Rotation paths and how fast each direction turns (degrees per step)
Each turn is a multiple of 5 degrees from 10 to 175, or 0.
Each row of a path follows its step; steps can be skipped.
path 1
step 0: [ 26.2   4.1  -7.3   1.9  -5.0 -26.1 -25.5  14.9  33.6  20.9   2.8  -2.6
  24.0  22.3  21.7 -16.1 -18.5  -7.3 -29.0   5.7  -5.3 -12.5  -7.1  17.9
   1.3 -12.5  17.3  14.5   4.6   9.6 -43.9  29.4  10.6  -0.4  -6.4]
step 1: [ 34.3  20.5   3.4   3.5   4.2 -20.8  13.7 -10.7  14.1  17.4  -4.1 -34.0
  19.4  21.1  14.7   7.8  -1.4 -38.9   7.8 -10.8  -9.8  -5.1 -14.5   8.8
  16.3   2.7  16.3  33.0 -10.2 -11.1 -22.8   4.9  -3.1  24.3 -29.4]
step 2: [ 21.9  29.2  -9.6 -14.2  29.2  -9.4  16.5 -13.1  15.4   4.0  -8.6  -0.4
   4.3  44.0 -17.2  10.8  -5.8 -27.7  51.4   1.5  15.3  -3.6 -11.7  -0.2
   7.2  14.5 -14.7  17.9  10.7 -12.6   4.8   4.9 -20.8   5.9   0.5]
step 3: [ -0.1   4.6   4.0 -17.3  26.0  -1.9 -14.4  27.7  23.4  -3.3   2.0  19.3
  19.0  29.2 -19.5   2.6 -24.2 -12.0  15.8  12.9  15.3  -4.6  -7.2   0.6
   1.1 -11.1 -27.8  15.4  14.4   5.0  -4.1  44.3  -6.6   9.8  40.8]
step 4: [ -2.2 -12.6   1.1   8.9   2.6 -18.2   3.7  39.0  10.1   0.7  18.6  -9.3
  28.2   8.9  10.4   7.4 -18.0  -7.2   4.6  -6.9 -12.0  20.1  -1.5  -8.0
  30.3 -31.9  11.6  14.8  -7.8   9.7 -28.0  39.2   7.6  28.1  25.2]
step 5: [ 21.7   8.0 -33.7  14.1  -3.0 -35.4  21.6  -3.1   6.9  18.5  12.9  -6.4
   6.0  15.4  25.4  22.4  -1.0 -12.4  35.2 -23.1   0.3  28.2   6.7  -4.6
  24.5 -12.6  20.6   0.3   7.1  15.7 -34.0   0.5   6.7  -1.0   3.1]
step 6: [ 28.3  20.0 -30.2 -13.4   1.9 -22.9 -10.1 -10.4  44.4  18.1 -16.4  -6.7
  -9.4   3.0  13.5  15.6  -4.0 -30.5  27.7  -5.2  20.5  -8.6  -5.4  16.9
  -9.3  -2.9 -11.4   4.1  28.3  22.3 -15.1   1.9   3.9 -22.0  13.2]
step 7: [ 11.4  12.9   1.5 -21.6   1.9 -14.5 -14.3  35.0  60.5  -0.7 -21.8 -30.4
   6.1  -4.7  -9.5  -2.1 -23.3  -9.1   6.6   7.2  -4.7 -21.8 -23.3  18.9
   0.1  -3.0  -3.6  20.3  10.5   7.8  -1.6  13.7  -6.7  19.6   3.8]
step 8: [  7.4  28.1  12.5   2.5   0.0 -25.5  17.9  37.4  16.9   5.4  16.1  -5.3
  20.3  26.5 -13.2  11.1 -38.6  15.2  19.0  -8.0 -15.1  -0.5 -19.7   0.1
  14.2  17.6  25.6  19.5  -2.9   1.0  -6.0   8.6 -13.0  31.8 -12.3]
step 9: [ 10.6  23.9   5.3  13.1  11.6 -19.4  16.0  -7.3  -9.7  17.4  28.9  33.1
  19.7  27.8   1.5  27.7 -35.6 -27.9  28.1 -10.0  11.2  -8.9 -22.7  -9.2
   5.7   9.2  16.1  10.7   7.6  12.6  -8.4  15.3  14.6 -10.0  12.7]
step 10: [  4.0 -12.2 -17.0  -0.4  31.9  -8.9  -3.9  -4.0  14.4   3.3  -9.8   3.8
  20.4   0.5   6.8   8.3 -17.9 -38.9  25.4  14.8  11.5 -18.5 -30.3   6.9
  25.1 -32.7   1.7  15.5   2.2   6.6  -7.2  20.1  31.6 -25.1  25.5]
step 11: [  4.7  -3.9 -30.1  -1.0  30.5 -22.5  -2.3  35.6  30.8   0.0 -17.9 -24.5
  25.1  16.0   3.7   3.5  -0.6  13.7  15.2  22.1  -3.5  10.3   1.1  26.4
  27.4 -29.0   4.4  21.1  -7.8  -0.2 -21.1  11.3   1.8 -15.9 -10.2]
Directions:
[  1.1   6.4  -1.2   2.0   2.6   0.6   0.6  -6.7  -4.0   3.6  -1.8  -4.3
  -7.7  -5.9   7.3   3.4  -1.8   0.4   1.8  -9.6   3.2  -7.1  -2.2   0.6
  13.0  -2.7 -12.2   2.2   2.6  -9.8   0.0   3.7   2.7  -7.3  -5.0]  85
[ -2.3  -2.2   4.5  -4.5  -3.1  -4.4  12.4  -4.6  -4.0   5.3   0.0   1.4
  -1.4   1.5   3.0   6.5  -0.3  -4.8  -1.5  -7.3  -6.3   9.2  -3.3 -10.9
  -5.9   3.0   0.7   3.7  -4.2   5.8  -4.3   4.0   0.3  -2.8 -12.8]  95
[ 4.5  5.3  0.7  1.9  4.1  9.9  5.2  5.6 -6.3  8.5 -3.3  5.6 -1.5  0.4
 -1.1 -1.7 -9.1 -2.8  3.3  4.7 -1.2 -5.2 -1.2 -5.3 -3.8  5.3 -3.4  4.4
  0.9 -3.0 11.0  1.8  1.5 14.8 -2.5]  60
[ 2.2  3.6 -0.5 12.0  2.1 -4.2 11.1 -9.3  4.5 -1.7 12.3 -0.7 -2.4  2.1
 -0.1 -0.2  0.5 -8.0 -0.4  4.5  0.2 -0.2  6.3 -1.4  4.5  6.4 -3.6 -2.1
  2.3  6.7  7.8 -7.9 -5.2 -2.5  3.9]  100
[ -8.2   4.6   5.7   3.2  -9.5   4.8  -5.6   3.8   4.4  -1.2  13.2  -1.0
  -3.5   3.3  -2.5  -5.4 -10.5   4.5   3.0   2.0  -2.6   4.0  -0.9  -5.7
   2.4  -1.1  -2.5  -9.0   2.0  -2.1  -1.1  10.8  -4.0  -1.4  -4.5]  80
[-11.2   3.4   7.6  -4.0   2.1 -10.0   4.2   3.5  -7.5  -8.7   0.5   5.3
  -1.6   7.3   0.3   4.4  -3.2   0.3  -3.1  -5.8  -1.1  -6.1  -2.9  -6.6
  -0.2  -4.4   0.5   0.5   0.0  -6.2   3.9  -2.3  -1.9   1.6  13.9]  65
[  5.5  -4.2  -0.3  -0.2  -8.0  -0.9  -0.3   4.6   2.3  -3.0  -0.9  -2.6
  -7.5  -9.5  -1.0   4.6  -0.9   3.9   7.6 -10.0  -1.2   6.2   6.0  -5.2
  -2.1   1.5  -8.1   0.6   9.1   6.2  -3.6  -3.3   1.5   9.1  10.0]  35
